In the data rows, 500 means zero.
Here are some points, one per row:
c(576, 538, 554, 996, 324, 705, 608, 520, 427, 435, 545, 654, 640, 390, 573, 422, 387, 469, 577, 660, 475, 275, 591, 347, 619, 406, 601, 667, 382, 622, 443, 473)
c(221, 999, 533, 490, 839, 197, 719, 541, 321, 383, 506, 479, 571, 559, 524, 506, 409, 481, 543, 534, 543, 418, 555, 532, 549, 551, 511, 502, 521, 498, 706, 432)
c(598, 485, 536, 592, 549, 393, 704, 712, 584, 567, 405, 288, 223, 229, 722, 537, 521, 408, 561, 554, 361, 510, 541, 509, 491, 469, 214, 459, 501, 396, 571, 462)
c(619, 487, 498, 538, 558, 637, 701, 194, 519, 589, 782, 397, 597, 291, 358, 420, 359, 754, 494, 580, 621, 312, 554, 567, 516, 541, 461, 448, 448, 601, 588, 434)
c(468, 429, 531, 487, 538, 516, 547, 588, 589, 477, 418, 561, 639, 517, 592, 404, 647, 549, 539, 457, 531, 484, 584, 565, 299, 358, 490, 525, 581, 410, 438, 494)
c(500, 519, 552, 421, 428, 545, 491, 708, 519, 561, 532, 562, 376, 397, 533, 490, 308, 498, 373, 370, 638, 684, 551, 443, 503, 668, 432, 435, 606, 543, 542, 454)
c(200, 103, 466, 451, 392, 663, 410, 460, 267, 405, 742, 527, 560, 530, 481, 393, 534, 479, 557, 418, 481, 211, 472, 611, 627, 831, 416, 429, 645, 609, 615, 527)
c(513, 464, 547, 480, 512, 533, 591, 297, 346, 507, 443, 533, 601, 559, 408, 624, 543, 380, 429, 538, 495, 569, 471, 525, 305, 514, 452, 652, 486, 482, 346, 535)
c(621, 500, 503, 703, 499, 456, 463, 466, 523, 490, 507, 586, 427, 552, 456, 546, 514, 352, 612, 503, 516, 605, 519, 775, 444, 460, 593, 575, 493, 485, 398, 422)
c(376, 470, 523, 518, 886, 556, 228, 405, 766, 428, 517, 460, 517, 596, 611, 382, 506, 441, 487, 585, 659, 419, 464, 496, 599, 632, 537, 574, 382, 554, 387, 521)
c(637, 558, 557, 443, 321, 443, 403, 478, 495, 393, 452, 573, 545, 479, 414, 531, 546, 386, 451, 655, 571, 398, 375, 500, 541, 439, 378, 464, 521, 678, 554, 517)
c(549, 445, 549, 457, 501, 428, 338, 460, 576, 430, 326, 503, 539, 519, 389, 585, 443, 488, 565, 393, 493, 476, 392, 544, 462, 507, 536, 542, 447, 575, 531, 462)
c(517, 610, 415, 430, 689, 307, 865, 741, 600, 674, 604, 690, 490, 483, 544, 538, 513, 565, 455, 409, 488, 350, 418, 549, 659, 441, 480, 486, 332, 527, 409, 573)
c(562, 574, 0, 58, 737, 888, 260, 621, 418, 603, 384, 640, 506, 401, 627, 574, 423, 529, 557, 751, 444, 575, 513, 500, 501, 213, 403, 681, 465, 384, 533, 544)
c(563, 519, 329, 383, 593, 561, 738, 338, 518, 452, 633, 463, 172, 385, 503, 606, 597, 539, 605, 221, 602, 668, 526, 257, 585, 223, 379, 377, 567, 305, 569, 481)
c(597, 457, 542, 355, 472, 343, 641, 396, 564, 422, 571, 478, 570, 436, 374, 457, 590, 444, 510, 477, 502, 359, 527, 483, 472, 653, 515, 687, 482, 547, 539, 546)
c(588, 478, 573, 396, 554, 540, 516, 509, 336, 614, 615, 477, 159, 586, 402, 421, 438, 553, 396, 321, 395, 430, 603, 520, 434, 683, 569, 457, 510, 566, 738, 430)
c(360, 447, 500, 486, 336, 432, 401, 437, 489, 600, 398, 420, 537, 575, 444, 545, 503, 478, 534, 450, 552, 519, 482, 558, 450, 574, 521, 506, 548, 640, 513, 444)
c(612, 514, 627, 445, 533, 522, 429, 740, 559, 384, 507, 402, 538, 508, 385, 528, 519, 582, 635, 473, 391, 518, 391, 517, 495, 607, 575, 410, 480, 476, 517, 584)
c(594, 401, 505, 327, 566, 0, 208, 510, 0, 555, 499, 523, 510, 354, 574, 440, 549, 588, 488, 630, 615, 435, 547, 431, 615, 374, 555, 509, 426, 391, 334, 458)
c(538, 445, 524, 489, 511, 561, 415, 527, 554, 477, 529, 473, 629, 560, 490, 355, 513, 484, 527, 666, 638, 542, 416, 506, 346, 478, 529, 473, 382, 440, 528, 428)
c(53, 416, 450, 591, 431, 333, 746, 573, 444, 504, 391, 506, 573, 559, 418, 461, 469, 503, 499, 561, 461, 616, 403, 482, 373, 487, 577, 541, 471, 557, 486, 599)
c(501, 527, 547, 406, 213, 444, 483, 586, 423, 387, 717, 558, 526, 502, 569, 507, 475, 598, 430, 645, 380, 635, 510, 545, 543, 413, 415, 605, 423, 500, 472, 462)
c(657, 506, 552, 423, 469, 363, 428, 519, 493, 531, 556, 545, 680, 601, 510, 522, 474, 357, 565, 514, 426, 568, 491, 436, 485, 380, 646, 418, 580, 522, 555, 466)
c(637, 503, 416, 493, 452, 523, 453, 490, 542, 442, 467, 534, 696, 524, 471, 400, 612, 502, 520, 420, 502, 504, 391, 546, 504, 675, 581, 486, 410, 562, 495, 511)
c(590, 496, 537, 395, 386, 397, 523, 249, 523, 356, 438, 455, 509, 484, 546, 392, 270, 454, 409, 417, 506, 402, 444, 608, 537, 373, 521, 463, 561, 409, 442, 692)
c(213, 999, 466, 472, 215, 350, 169, 317, 858, 553, 598, 527, 508, 413, 426, 427, 582, 540, 473, 475, 448, 413, 574, 520, 513, 624, 485, 455, 556, 502, 449, 466)
c(614, 466, 586, 628, 603, 413, 523, 554, 559, 572, 462, 465, 499, 651, 518, 645, 536, 437, 547, 421, 508, 633, 547, 565, 520, 533, 402, 373, 511, 562, 481, 571)
c(389, 285, 515, 537, 652, 568, 449, 570, 646, 536, 505, 561, 576, 307, 466, 634, 541, 448, 359, 586, 530, 521, 604, 525, 615, 451, 575, 549, 602, 332, 616, 525)
c(559, 505, 624, 999, 643, 477, 154, 361, 341, 619, 542, 618, 363, 474, 540, 462, 496, 624, 589, 496, 482, 578, 436, 405, 545, 395, 306, 537, 556, 337, 651, 678)
c(323, 732, 574, 539, 733, 875, 473, 494, 245, 472, 512, 424, 528, 518, 472, 527, 548, 390, 469, 414, 418, 548, 410, 503, 414, 538, 574, 445, 528, 601, 303, 478)
c(560, 515, 584, 413, 546, 530, 538, 694, 560, 500, 384, 550, 398, 435, 554, 525, 574, 447, 490, 461, 517, 554, 393, 481, 404, 459, 635, 532, 597, 526, 494, 495)
c(581, 438, 539, 435, 509, 496, 750, 0, 537, 604, 515, 706, 476, 447, 686, 407, 460, 532, 488, 566, 385, 505, 420, 452, 578, 631, 464, 447, 522, 369, 557, 400)
c(605, 484, 542, 399, 540, 528, 475, 593, 543, 510, 489, 542, 431, 556, 325, 396, 449, 454, 468, 409, 376, 336, 694, 398, 393, 633, 441, 268, 506, 498, 538, 509)
c(607, 494, 0, 745, 424, 396, 544, 505, 495, 431, 450, 405, 507, 592, 484, 523, 539, 463, 450, 483, 507, 544, 502, 499, 450, 593, 563, 442, 540, 546, 467, 517)
c(544, 526, 559, 538, 404, 709, 718, 724, 512, 482, 395, 522, 545, 554, 352, 404, 534, 626, 520, 681, 577, 500, 464, 476, 717, 471, 448, 575, 602, 287, 398, 392)
c(484, 731, 579, 411, 0, 758, 532, 539, 308, 606, 459, 394, 468, 540, 605, 528, 518, 448, 562, 421, 577, 498, 469, 494, 525, 558, 532, 475, 424, 423, 544, 633)
c(311, 343, 513, 525, 497, 516, 465, 524, 593, 547, 370, 437, 426, 513, 511, 482, 565, 552, 459, 411, 434, 705, 518, 563, 507, 365, 621, 500, 467, 619, 464, 523)
c(638, 490, 563, 408, 513, 437, 546, 587, 720, 569, 659, 396, 478, 615, 532, 473, 431, 581, 584, 543, 489, 424, 443, 365, 473, 575, 507, 657, 656, 600, 526, 528)
c(592, 478, 566, 439, 549, 482, 536, 590, 543, 540, 569, 367, 574, 509, 466, 347, 426, 433, 494, 382, 495, 604, 668, 540, 568, 565, 396, 468, 551, 561, 492, 510)
c(564, 525, 594, 468, 527, 634, 667, 256, 541, 408, 352, 446, 465, 616, 538, 582, 653, 528, 412, 607, 544, 596, 573, 535, 475, 441, 608, 461, 465, 553, 509, 556)
c(126, 182, 491, 466, 392, 513, 402, 495, 677, 510, 545, 509, 434, 470, 535, 576, 455, 406, 528, 537, 528, 442, 498, 353, 525, 282, 399, 481, 325, 341, 501, 367)
c(593, 518, 547, 726, 457, 553, 415, 758, 507, 437, 499, 518, 544, 559, 593, 595, 492, 570, 308, 518, 568, 467, 464, 566, 412, 420, 570, 472, 461, 383, 479, 433)
c(426, 397, 547, 499, 536, 530, 481, 540, 506, 504, 401, 467, 484, 541, 494, 577, 574, 505, 501, 512, 480, 572, 465, 502, 445, 464, 522, 472, 520, 572, 355, 567)
c(600, 512, 544, 564, 542, 521, 391, 475, 504, 514, 381, 360, 530, 543, 425, 630, 533, 517, 377, 356, 394, 525, 502, 440, 532, 501, 483, 568, 494, 562, 549, 392)
c(424, 380, 528, 462, 468, 476, 465, 421, 583, 422, 429, 499, 436, 572, 560, 672, 432, 636, 602, 520, 459, 553, 627, 471, 432, 552, 584, 453, 466, 546, 381, 509)
Along one direction, these points spread out more than along any other. Take the direction at right angles to it along which they spread out most. Then take the direction at right angles to both along which they spread out most. Go by this last direction. How many in every 100 of the points above lie lower along it than each point below? Answers are rounded to whole numbers. More than half of the points above lie lower than the first one.
c(621, 500, 503, 703, 499, 456, 463, 466, 523, 490, 507, 586, 427, 552, 456, 546, 514, 352, 612, 503, 516, 605, 519, 775, 444, 460, 593, 575, 493, 485, 398, 422) 28
c(581, 438, 539, 435, 509, 496, 750, 0, 537, 604, 515, 706, 476, 447, 686, 407, 460, 532, 488, 566, 385, 505, 420, 452, 578, 631, 464, 447, 522, 369, 557, 400) 96
c(607, 494, 0, 745, 424, 396, 544, 505, 495, 431, 450, 405, 507, 592, 484, 523, 539, 463, 450, 483, 507, 544, 502, 499, 450, 593, 563, 442, 540, 546, 467, 517) 30
c(468, 429, 531, 487, 538, 516, 547, 588, 589, 477, 418, 561, 639, 517, 592, 404, 647, 549, 539, 457, 531, 484, 584, 565, 299, 358, 490, 525, 581, 410, 438, 494) 37
c(376, 470, 523, 518, 886, 556, 228, 405, 766, 428, 517, 460, 517, 596, 611, 382, 506, 441, 487, 585, 659, 419, 464, 496, 599, 632, 537, 574, 382, 554, 387, 521) 72
c(424, 380, 528, 462, 468, 476, 465, 421, 583, 422, 429, 499, 436, 572, 560, 672, 432, 636, 602, 520, 459, 553, 627, 471, 432, 552, 584, 453, 466, 546, 381, 509) 52
c(564, 525, 594, 468, 527, 634, 667, 256, 541, 408, 352, 446, 465, 616, 538, 582, 653, 528, 412, 607, 544, 596, 573, 535, 475, 441, 608, 461, 465, 553, 509, 556) 54
c(221, 999, 533, 490, 839, 197, 719, 541, 321, 383, 506, 479, 571, 559, 524, 506, 409, 481, 543, 534, 543, 418, 555, 532, 549, 551, 511, 502, 521, 498, 706, 432) 0
c(657, 506, 552, 423, 469, 363, 428, 519, 493, 531, 556, 545, 680, 601, 510, 522, 474, 357, 565, 514, 426, 568, 491, 436, 485, 380, 646, 418, 580, 522, 555, 466) 39
c(200, 103, 466, 451, 392, 663, 410, 460, 267, 405, 742, 527, 560, 530, 481, 393, 534, 479, 557, 418, 481, 211, 472, 611, 627, 831, 416, 429, 645, 609, 615, 527) 93
c(213, 999, 466, 472, 215, 350, 169, 317, 858, 553, 598, 527, 508, 413, 426, 427, 582, 540, 473, 475, 448, 413, 574, 520, 513, 624, 485, 455, 556, 502, 449, 466) 48
c(323, 732, 574, 539, 733, 875, 473, 494, 245, 472, 512, 424, 528, 518, 472, 527, 548, 390, 469, 414, 418, 548, 410, 503, 414, 538, 574, 445, 528, 601, 303, 478) 22
